(in the rows, 100 means zero)
Families of rows that turns and mirrors carry onto each other, the same ones carrying the whole set onto itself: the rest of each named row's family, in list order
4 families of 8 rows
k_97: 89  107  76  112  94  92  105  105  81  92  106  95  85  85  117  90  89  102  119  96  142  107  103  93  102  70  127
k_926: 125  87  127  84  88  104  80  107  91  95  90  120  114  115  91  82  89  102  110  100  132  93  126  97  89  78  107
k_332: 103  111  80  105  130  95  108  90  104  86  110  103  61  93  117  92  112  100  124  94  132  104  97  86  100  71  117
k_675: 102  94  90  94  121  104  90  120  119  83  79  128  92  78  99  106  73  123  91  118  107  98  111  105  72  92  129
k_921: 114  100  136  90  101  117  80  95  85  90  82  117  87  101  90  76  91  110  96  105  127  109  132  96  78  62  110
k_940: 92  96  57  91  111  93  135  106  130  95  81  94  78  104  124  100  91  86  106  104  107  103  93  110  112  108  102
k_9: 104  120  100  79  71  91  111  95  106  109  77  73  84  119  103  79  107  80  92  90  127  102  133  101  103  94  100
k_427: 107  80  90  105  141  122  102  107  110  80  91  137  85  85  112  102  78  119  105  116  110  110  94  111  89  78  108
k_470: 89  115  66  101  122  98  132  90  116  97  76  98  57  95  121  106  92  100  87  107  96  116  100  107  107  103  106
k_506: 94  82  63  70  117  105  133  101  117  86  76  106  81  110  119  110  95  93  91  107  121  125  92  112  110  102  88
k_950: 114  81  119  73  99  122  115  97  132  104  61  106  86  123  104  88  85  96  84  101  98  111  122  112  83  112  85
k_376: 96  94  55  97  109  110  121  97  132  98  86  95  78  95  114  104  90  75  105  94  98  103  99  103  114  109  95
k_844: 100  95  96  93  143  117  103  83  118  78  77  125  96  78  90  98  91  108  94  127  112  118  128  113  88  74  117
k_502: 100  104  97  87  123  75  115  121  104  83  74  107  84  87  129  69  68  121  79  97  129  91  111  114  103  73  105
k_191: 92  116  75  107  113  89  100  104  84  82  103  105  79  83  110  88  97  99  118  109  135  101  103  95  107  58  127
k_165: 97  75  86  94  134  113  111  104  118  81  77  142  91  84  97  103  75  116  98  118  107  108  105  114  84  75  108
k_856: 110  122  107  86  78  97  104  97  97  104  87  68  73  122  117  73  108  79  104  92  126  104  120  92  106  95  104
k_592: 123  107  84  87  98  78  99  102  113  90  89  118  82  111  140  69  72  115  92  75  104  100  114  112  102  72  112
k_212: 90  95  110  98  112  123  112  96  94  102  77  100  88  98  72  119  111  87  106  132  124  110  112  92  94  110  101
k_468: 121  92  115  73  118  121  108  97  135  98  62  116  83  120  97  91  96  98  78  109  96  104  125  118  89  102  81
k_333: 107  94  94  95  90  141  99  82  114  105  93  100  82  117  87  108  116  76  121  110  110  120  116  98  86  96  104
k_858: 113  105  103  79  95  78  99  110  119  91  66  115  81  99  130  73  61  109  88  92  124  100  110  126  116  69  106
k_768: 115  106  136  88  103  104  92  104  84  91  82  114  91  110  101  77  96  124  92  112  140  108  128  109  78  63  113
k_279: 94  92  90  101  117  132  116  91  96  95  99  96  84  107  85  103  121  85  114  117  109  112  114  81  73  102  106
k_900: 115  111  87  73  100  82  102  108  119  90  70  116  88  102  119  77  61  110  92  85  128  115  95  129  118  76  101
k_262: 112  109  103  92  89  98  122  77  87  108  87  90  79  130  112  81  109  79  106  89  120  112  116  100  123  89  83
k_732: 95  89  104  112  112  130  111  93  97  100  98  94  80  102  95  105  123  90  105  120  110  96  133  83  73  96  107
k_377: 105  87  111  77  83  121  107  113  113  102  56  105  105  111  97  84  72  96  75  112  108  108  130  125  90  98  92
k_221: 133  86  112  69  102  114  133  108  111  110  70  118  88  104  109  85  87  98  68  105  104  103  106  107  88  113  93
k_580: 108  102  95  90  70  99  111  120  99  110  90  83  70  126  124  78  94  89  106  81  128  92  98  99  101  93  93
k_593: 81  116  81  118  109  89  78  89  96  82  96  100  83  104  103  103  95  105  129  102  123  107  120  97  107  69  120
k_526: 114  116  128  112  95  111  82  102  101  101  90  101  85  95  96  67  89  104  109  101  118  86  135  100  79  66  120

Same family as k_900: k_97, k_9, k_427, k_376, k_468, k_768, k_732
Same family as k_377: k_332, k_506, k_844, k_502, k_333, k_580, k_526
Same family as k_470: k_926, k_675, k_592, k_212, k_262, k_221, k_593

Families of rows that turns and mirrors carry onto each other, the same ones carrying the whole set onto itself: the rest of each named row's family, in list order
5 families of 6 rows
k_944: 87  103  109  110  80  92  123  109  120  86  93  67  74  99  103
k_367: 97  96  107  109  106  76  110  108  142  97  112  87  108  102  122
k_925: 122  97  130  99  113  97  93  81  105  123  91  103  93  107  122
k_694: 93  87  97  90  118  80  89  99  101  114  113  121  122  98  89
k_359: 90  81  96  87  118  83  87  99  98  114  115  124  113  103  97
k_55: 64  99  79  93  100  102  106  101  85  84  95  95  103  96  81
k_711: 89  103  101  106  85  98  124  111  121  87  95  69  68  104  103
k_937: 61  99  80  98  101  98  101  106  89  82  104  104  98  94  84
k_891: 99  108  114  107  101  69  110  106  140  103  111  88  105  103  119
k_848: 122  95  130  107  108  98  88  82  104  117  97  104  82  107  123
k_335: 65  101  76  100  98  96  97  102  88  87  97  102  102  97  77
k_678: 86  105  99  102  85  102  127  106  115  86  87  63  78  103  100
k_602: 125  97  129  103  107  94  90  86  100  122  91  104  77  110  116
k_633: 86  106  99  110  81  94  121  109  123  89  87  67  75  103  97
k_303: 69  100  76  100  99  94  98  104  86  82  105  102  107  93  83
k_293: 87  107  102  109  81  90  121  107  117  83  98  63  76  107  97
k_726: 98  99  114  102  110  77  113  104  140  104  103  87  115  103  122
k_894: 101  101  115  111  103  75  111  106  142  100  107  85  110  98  114
k_189: 125  105  127  102  106  90  88  82  101  124  99  107  84  109  117
k_892: 127  97  131  105  108  97  89  81  102  122  95  104  87  104  111
k_355: 108  105  93  97  96  122  100  84  75  99  82  87  73  107  95
k_948: 113  106  93  104  93  117  93  84  80  105  81  91  68  109  93
k_2: 89  96  96  88  115  74  87  99  100  115  116  123  117  102  96
k_673: 119  101  95  99  94  115  94  87  75  105  89  92  67  107  95
k_466: 93  89  88  89  120  79  86  101  96  111  111  123  117  104  94
k_473: 68  100  80  97  97  92  98  100  82  84  107  98  100  101  77
k_575: 114  107  98  103  91  112  94  83  74  99  91  87  67  112  93
k_569: 113  105  91  102  99  121  93  87  77  99  90  95  66  107  98
k_585: 93  104  113  113  104  72  110  109  140  95  104  86  107  100  120
k_702: 91  87  101  84  122  82  92  96  101  117  107  120  123  103  100

Same family as k_2: k_891, k_293, k_189, k_473, k_575
Same family as k_335: k_694, k_633, k_894, k_892, k_948
Same family as k_602: k_944, k_303, k_673, k_466, k_585
Same family as k_925: k_55, k_678, k_726, k_355, k_702

